In the rows, zero is written as 100.
The rows of Z fall into 4 groups, and each row is roughly a mix of its group's hidden directions.
Z (148 x 10):
100,118,98,134,117,117,94,150,94,102
120,90,111,94,110,105,124,43,94,98
133,121,113,87,89,144,108,115,102,76
93,112,93,144,65,100,133,106,100,90
64,89,95,73,54,88,96,106,101,112
73,119,106,134,108,105,89,92,66,69
90,115,84,147,88,114,75,126,118,101
45,126,113,111,85,112,82,101,100,104
132,93,104,103,122,126,139,72,109,101
107,93,85,64,117,78,53,93,105,100
116,108,66,104,94,70,99,82,135,127
92,117,84,111,101,91,86,105,88,41
144,103,88,93,137,131,105,98,91,107
104,121,101,77,141,103,107,57,98,110
84,80,108,113,85,112,93,115,133,145
135,66,92,78,82,75,85,116,118,99
73,93,72,67,103,90,98,57,108,99
123,122,106,104,102,103,140,63,105,76
115,109,98,75,128,122,101,143,77,89
70,84,119,100,77,97,150,105,89,102
98,76,117,76,67,92,97,84,128,132
121,102,115,80,125,123,109,63,131,101
90,84,97,70,114,107,59,69,106,123
102,87,77,125,115,63,87,76,69,105
98,135,75,98,77,116,137,95,84,82
125,114,91,67,70,79,71,96,108,121
103,96,113,76,95,141,119,67,102,72
103,141,98,118,118,108,70,119,75,119
102,106,83,124,111,69,138,116,132,101
117,98,94,88,59,106,83,65,107,129
99,104,127,61,88,81,81,75,98,130
93,95,103,113,67,113,112,111,137,139
84,99,100,71,84,129,82,92,124,140
136,91,115,93,111,57,88,120,121,106
65,81,100,91,95,108,137,65,118,99
99,130,121,115,146,75,86,114,94,103
120,73,81,118,133,105,140,98,94,93
124,121,97,118,143,136,90,96,103,107
108,106,96,93,157,103,108,102,66,92
70,86,116,123,107,110,91,58,124,86
50,77,101,95,111,86,117,75,87,86
135,88,76,125,97,98,90,87,61,83
99,102,136,114,96,84,97,139,91,137
95,110,107,102,157,70,105,93,102,118
109,60,115,77,73,84,81,81,114,119
101,125,97,100,114,87,76,78,77,54
128,104,121,123,138,96,71,83,113,112
90,137,81,65,80,121,124,94,90,92
81,82,82,88,71,89,127,60,107,112
96,139,112,101,130,73,95,132,90,115
80,82,99,67,97,94,70,138,95,121
102,108,89,86,111,86,118,64,147,113
110,105,74,59,105,86,95,96,106,144
86,72,93,84,90,112,84,112,92,48
72,64,93,100,90,80,58,105,93,116
113,92,91,118,132,90,51,94,79,92
112,103,117,138,132,95,99,140,100,87
109,106,125,110,85,123,119,83,142,127
117,128,83,103,94,104,144,94,81,69
116,107,87,83,97,110,46,72,100,110
93,94,96,154,87,83,104,125,89,79
109,73,86,105,115,98,53,72,122,102
105,78,84,141,111,117,119,95,100,62
117,65,122,71,86,80,89,72,90,115
76,77,88,133,129,75,113,110,83,82
98,64,103,120,108,72,77,138,87,100
114,123,98,153,80,118,108,113,90,106
122,67,114,106,96,83,112,54,117,104
104,126,83,127,79,109,110,74,116,63
98,123,74,77,107,144,87,79,97,119
116,106,110,86,94,89,111,143,57,110
78,116,77,63,104,126,69,97,91,117
111,82,75,66,129,125,119,110,86,81
60,121,89,111,74,96,88,64,95,84
60,78,118,76,105,87,108,99,133,80
82,96,93,56,60,84,120,104,93,98
70,94,89,105,98,123,78,102,72,58
105,70,77,72,108,145,104,94,101,83
89,98,65,123,118,112,62,85,75,100
119,88,78,99,140,101,61,104,77,92
114,110,84,69,92,95,118,139,92,133
78,118,90,93,102,86,57,141,102,97
123,99,87,86,79,100,88,88,133,144
75,88,123,85,107,113,134,80,125,128
96,127,113,88,107,142,88,111,123,131
120,133,98,62,68,85,112,100,97,117
110,110,76,127,80,64,80,103,121,125
107,122,126,122,79,56,90,123,101,100
103,81,98,142,90,108,116,131,78,74
77,125,134,139,101,99,89,95,125,92
97,74,101,145,113,124,124,124,94,101
87,86,100,127,87,69,77,122,74,128
97,131,123,93,88,109,129,143,114,97
122,110,108,99,138,90,132,85,115,132
87,110,105,108,105,101,120,151,83,69
102,70,73,77,123,96,115,104,77,66
79,85,105,80,128,111,65,72,77,88
128,109,90,94,143,73,89,115,92,126
87,97,105,63,124,91,66,134,88,101
106,115,95,120,87,80,50,120,79,106
102,131,119,119,102,134,89,85,115,136
118,92,118,156,106,107,110,113,119,109
134,72,106,72,126,82,106,128,89,99
130,91,115,77,95,130,101,127,117,68
98,103,152,134,114,95,84,111,112,109
74,120,111,72,86,98,99,150,99,100
64,114,92,96,62,77,111,115,84,77
113,81,89,68,75,96,145,110,116,100
112,64,66,86,93,133,95,85,88,82
82,119,90,113,56,123,122,82,115,113
136,94,104,84,137,102,88,103,125,130
112,112,97,115,115,66,80,131,113,136
107,64,94,108,77,108,106,69,140,106
90,84,105,60,142,113,110,74,94,104
126,123,84,89,75,102,73,74,131,111
99,107,70,49,94,100,109,84,75,89
81,117,85,83,53,109,109,88,107,69
103,106,106,133,100,61,107,121,125,129
93,92,81,98,116,147,102,88,74,71
105,142,99,125,118,126,108,69,103,84
127,128,102,64,85,130,76,99,112,104
78,105,105,140,140,116,75,97,95,97
76,106,120,60,74,107,83,111,76,119
81,85,97,107,86,140,79,87,91,62
102,114,114,104,94,98,36,97,98,110
81,98,92,69,113,144,134,99,109,96
93,118,110,57,81,89,130,73,110,92
112,103,119,78,95,82,110,126,50,95
120,120,110,94,136,113,112,90,142,82
111,80,112,49,98,86,123,76,99,112
65,120,99,101,140,126,109,97,79,84
119,113,108,128,60,94,68,75,97,99
126,129,123,109,118,73,119,110,113,129
101,86,126,56,120,90,117,79,83,120
83,93,90,71,116,114,56,117,95,126
107,55,110,72,86,61,107,100,100,100
125,89,97,145,86,93,137,89,101,89
86,126,95,148,85,108,78,114,99,76
137,95,102,114,135,113,75,72,114,106
114,104,123,66,75,132,121,112,87,118
105,74,77,98,107,89,58,109,75,72
98,101,69,120,147,112,92,112,98,72
103,103,71,103,57,86,98,131,77,116
59,110,116,105,55,87,103,89,118,98
97,121,87,123,110,109,108,71,101,51
109,107,84,102,65,81,72,125,91,66
79,128,110,97,106,66,74,135,99,116
102,97,86,144,107,82,121,137,95,82
Each list below has three rows that fit no group; the rest each fit one group, if only roughly. Name those rows in the order they come.
- k_492: 122,84,90,92,130,144,103,95,92,70
- k_778: 55,123,124,118,93,100,129,86,103,91
- k_964: 103,79,109,56,87,73,110,132,85,101
- k_50: 85,82,96,99,77,66,108,140,78,83
- k_459: 94,102,62,135,90,116,66,109,99,81
- k_729: 109,83,106,73,86,56,109,88,74,124
- k_514: 81,76,114,151,77,111,90,112,102,95
- k_159: 107,109,104,139,129,86,118,109,85,137
- k_930: 82,117,94,89,138,124,92,100,101,143
- k_599: 90,107,97,131,121,127,142,124,95,94
- k_515: 110,95,73,73,120,136,82,109,96,131
- k_113: 72,123,123,93,122,81,126,101,124,124
 -> k_459 k_729 k_159
- k_353: 69,109,116,111,80,133,94,74,123,122
- k_945: 110,153,118,81,123,109,101,119,91,106
- k_769: 117,106,85,87,143,140,104,85,110,89
- k_651: 112,94,103,92,95,47,81,128,107,118
- k_263: 101,100,72,84,109,104,97,151,69,97
- k_657: 99,89,115,119,131,111,145,112,75,107
- k_317: 144,101,86,92,96,118,144,95,91,111
- k_436: 110,94,116,99,102,117,125,61,110,142
- k_311: 76,73,103,130,115,84,103,126,129,122
- k_352: 77,123,97,72,70,129,109,88,117,123
- k_522: 69,98,117,111,145,109,103,125,76,98
- k_662: 108,95,115,134,142,95,123,109,121,80
- k_764: 111,109,104,105,55,64,84,129,101,105
- k_186: 111,108,79,83,139,126,69,118,84,104
 -> k_945 k_769 k_311
- k_485: 84,101,101,157,106,122,101,112,117,116
- k_603: 63,79,84,112,82,96,91,94,63,74
- k_732: 91,71,78,108,75,120,119,73,76,78
- k_591: 87,124,118,51,86,124,111,119,95,102
- k_613: 100,63,102,95,83,141,113,92,116,129
- k_876: 91,94,118,101,80,122,147,123,83,81
- k_9: 98,83,130,52,92,76,102,92,121,106
- k_97: 83,84,116,112,76,121,120,62,124,84
- k_951: 82,80,96,72,84,92,134,89,62,91
- k_357: 50,94,113,67,99,89,109,110,77,104
- k_719: 109,130,106,107,148,81,75,84,97,94
- k_990: 92,99,112,97,136,114,67,141,101,113
 -> k_613 k_951 k_719
- k_529: 100,70,114,78,153,87,103,108,104,102
- k_361: 116,103,128,71,136,137,100,92,102,92
- k_195: 102,100,80,108,93,50,82,118,69,108
- k_326: 127,99,88,126,113,129,137,105,98,126
- k_555: 65,109,122,121,124,104,81,116,71,79
- k_423: 135,131,79,92,81,98,87,115,123,126
- k_397: 93,118,91,77,108,151,109,68,100,101
- k_355: 100,66,88,120,127,89,59,98,81,106
- k_403: 142,68,97,96,93,67,90,95,122,111
- k_579: 92,93,119,101,56,103,127,99,118,65
- k_161: 113,78,79,78,91,83,61,124,122,110
- k_918: 109,82,107,128,106,103,102,82,155,111
 -> k_529 k_397 k_918
- k_478: 81,71,96,90,104,134,127,112,97,64
- k_339: 90,84,134,132,117,120,100,94,134,115
- k_972: 96,107,93,120,108,91,53,96,88,60
- k_723: 100,113,102,70,113,131,116,73,130,124
- k_856: 97,80,76,89,94,134,69,84,113,132
- k_647: 112,120,130,96,96,109,98,111,145,131
- k_993: 120,116,83,70,90,127,130,125,90,80
- k_623: 107,72,80,118,139,112,100,135,86,101
- k_71: 102,105,86,81,85,121,106,154,96,122
- k_797: 83,107,136,88,119,95,71,136,118,108
 -> k_478 k_339 k_723
- k_381: 113,95,85,118,69,122,102,101,65,64
- k_457: 133,102,85,89,93,98,135,85,107,142
- k_845: 122,61,113,115,121,126,81,101,123,85
- k_756: 90,57,125,117,103,112,135,121,94,102
- k_570: 103,58,85,131,79,80,104,127,90,107
- k_335: 77,143,102,131,89,108,102,108,96,68
- k_784: 99,101,93,63,129,102,124,63,106,81
- k_948: 112,119,75,73,95,97,139,119,129,103
- k_779: 86,61,94,119,102,92,124,56,97,98
- k_298: 79,112,113,89,71,133,76,125,107,76
- k_635: 124,85,111,106,117,67,101,142,97,123
- k_640: 106,82,81,107,134,117,56,101,90,121
- k_824: 112,139,104,131,127,92,79,115,89,80
 -> k_845 k_635 k_824
- k_518: 99,60,71,122,100,125,107,103,85,70
- k_560: 89,67,96,117,141,107,110,120,85,74
- k_759: 71,82,110,108,76,77,122,115,130,126
- k_456: 75,105,118,71,90,112,140,101,130,90
- k_14: 91,93,69,118,85,98,64,98,66,77
- k_900: 67,90,86,145,111,91,105,122,77,98
- k_319: 143,96,115,123,88,68,104,88,115,122
- k_166: 99,133,91,105,90,96,48,82,120,99
- k_944: 101,74,81,93,58,97,97,113,80,65
- k_89: 121,63,89,105,83,113,83,88,88,60
- k_534: 85,96,120,89,140,94,129,78,131,100
 -> k_518 k_759 k_900
- k_681: 101,137,82,78,117,110,73,79,80,123
- k_158: 74,92,100,131,109,120,138,116,103,71
- k_297: 108,84,87,54,75,112,124,98,110,126
- k_309: 83,70,75,138,115,96,83,74,100,85
- k_31: 109,128,105,110,116,113,107,46,107,85
- k_173: 98,114,109,76,82,69,56,113,80,92
- k_505: 109,107,103,110,138,106,115,99,133,140
- k_23: 133,109,125,69,112,121,123,102,124,116
- k_196: 102,91,93,114,67,69,135,90,83,73
- k_197: 92,141,74,99,103,116,126,85,131,92
- k_329: 94,85,137,90,76,110,141,90,110,122
- k_382: 105,97,88,68,147,84,102,83,117,119
 -> k_681 k_309 k_505
- k_45: 74,138,101,82,91,94,94,138,103,126
- k_69: 136,117,74,102,61,122,89,112,89,103
- k_498: 95,131,105,103,123,112,88,112,112,150
- k_912: 100,152,104,105,123,135,95,93,111,100
- k_960: 112,92,108,84,89,92,86,74,108,155
- k_299: 105,108,98,98,118,131,76,134,85,136
- k_796: 118,86,99,142,127,123,129,88,90,110
- k_18: 136,105,95,51,82,107,88,89,85,95
- k_305: 79,105,84,151,90,113,79,75,100,103
- k_22: 83,56,100,101,85,98,119,138,107,82
- k_962: 82,104,97,75,76,69,92,91,56,108
 -> k_299 k_18 k_962
- k_222: 62,109,118,123,117,120,84,90,122,127
- k_946: 107,105,123,86,78,66,121,115,135,120
- k_139: 131,73,69,116,106,66,119,109,94,89
- k_527: 123,101,74,86,91,92,74,142,74,93
- k_597: 109,109,124,97,98,106,107,59,146,108
- k_327: 58,91,82,78,101,131,105,101,85,73
- k_102: 59,86,94,78,94,135,87,98,95,71
- k_336: 104,120,96,142,107,94,93,125,112,139
- k_584: 116,106,97,87,56,100,57,98,83,88
- k_152: 80,64,113,98,72,65,91,77,112,105
- k_852: 130,118,74,81,120,120,132,109,79,92
- k_178: 115,94,69,108,93,102,133,131,88,66
 -> k_139 k_336 k_584
- k_388: 92,76,114,55,88,104,99,70,124,87
- k_93: 95,85,128,74,106,69,118,79,122,128
- k_497: 99,67,88,100,99,106,135,72,95,63
- k_737: 79,95,133,66,108,123,96,64,101,96
- k_536: 99,89,76,93,146,77,115,76,78,101
- k_227: 109,82,84,78,120,119,66,74,70,101
- k_869: 92,95,80,125,139,125,127,85,122,99
- k_817: 132,104,63,101,107,111,76,67,119,94
- k_526: 79,105,136,104,100,122,137,106,129,112
- k_615: 50,111,108,90,128,74,106,111,91,84
 -> k_388 k_93 k_526
- k_842: 98,102,107,88,83,115,112,44,99,127
- k_238: 123,110,110,64,75,89,113,64,100,121
- k_646: 66,77,83,110,95,112,144,94,79,99
- k_606: 102,120,84,113,93,121,82,112,51,79
- k_180: 82,119,107,135,126,124,106,103,102,138
- k_35: 118,112,92,75,95,146,119,110,109,128
- k_668: 48,125,111,87,95,83,101,118,111,118
- k_940: 73,100,108,96,81,108,146,104,115,66
- k_636: 110,101,131,119,137,75,115,94,102,131
- k_772: 105,88,144,90,106,96,83,85,104,144
- k_533: 129,111,70,76,129,122,99,84,120,85
- k_127: 113,113,107,136,82,119,132,133,114,106
 -> k_842 k_646 k_636
- k_283: 108,89,105,77,81,122,139,73,74,85
- k_757: 67,94,98,113,114,76,94,139,70,88
- k_156: 97,138,93,110,127,70,68,112,84,104
- k_598: 104,127,104,118,57,108,136,116,91,105
- k_422: 69,116,118,77,101,102,138,97,125,78
- k_302: 114,127,118,132,134,98,110,120,98,73
- k_525: 121,103,115,54,58,108,93,99,107,102
- k_932: 70,89,107,72,118,105,141,120,82,91
- k_809: 94,84,101,86,76,70,62,99,98,63
- k_363: 98,119,101,46,115,80,117,87,84,95
 -> k_283 k_156 k_525
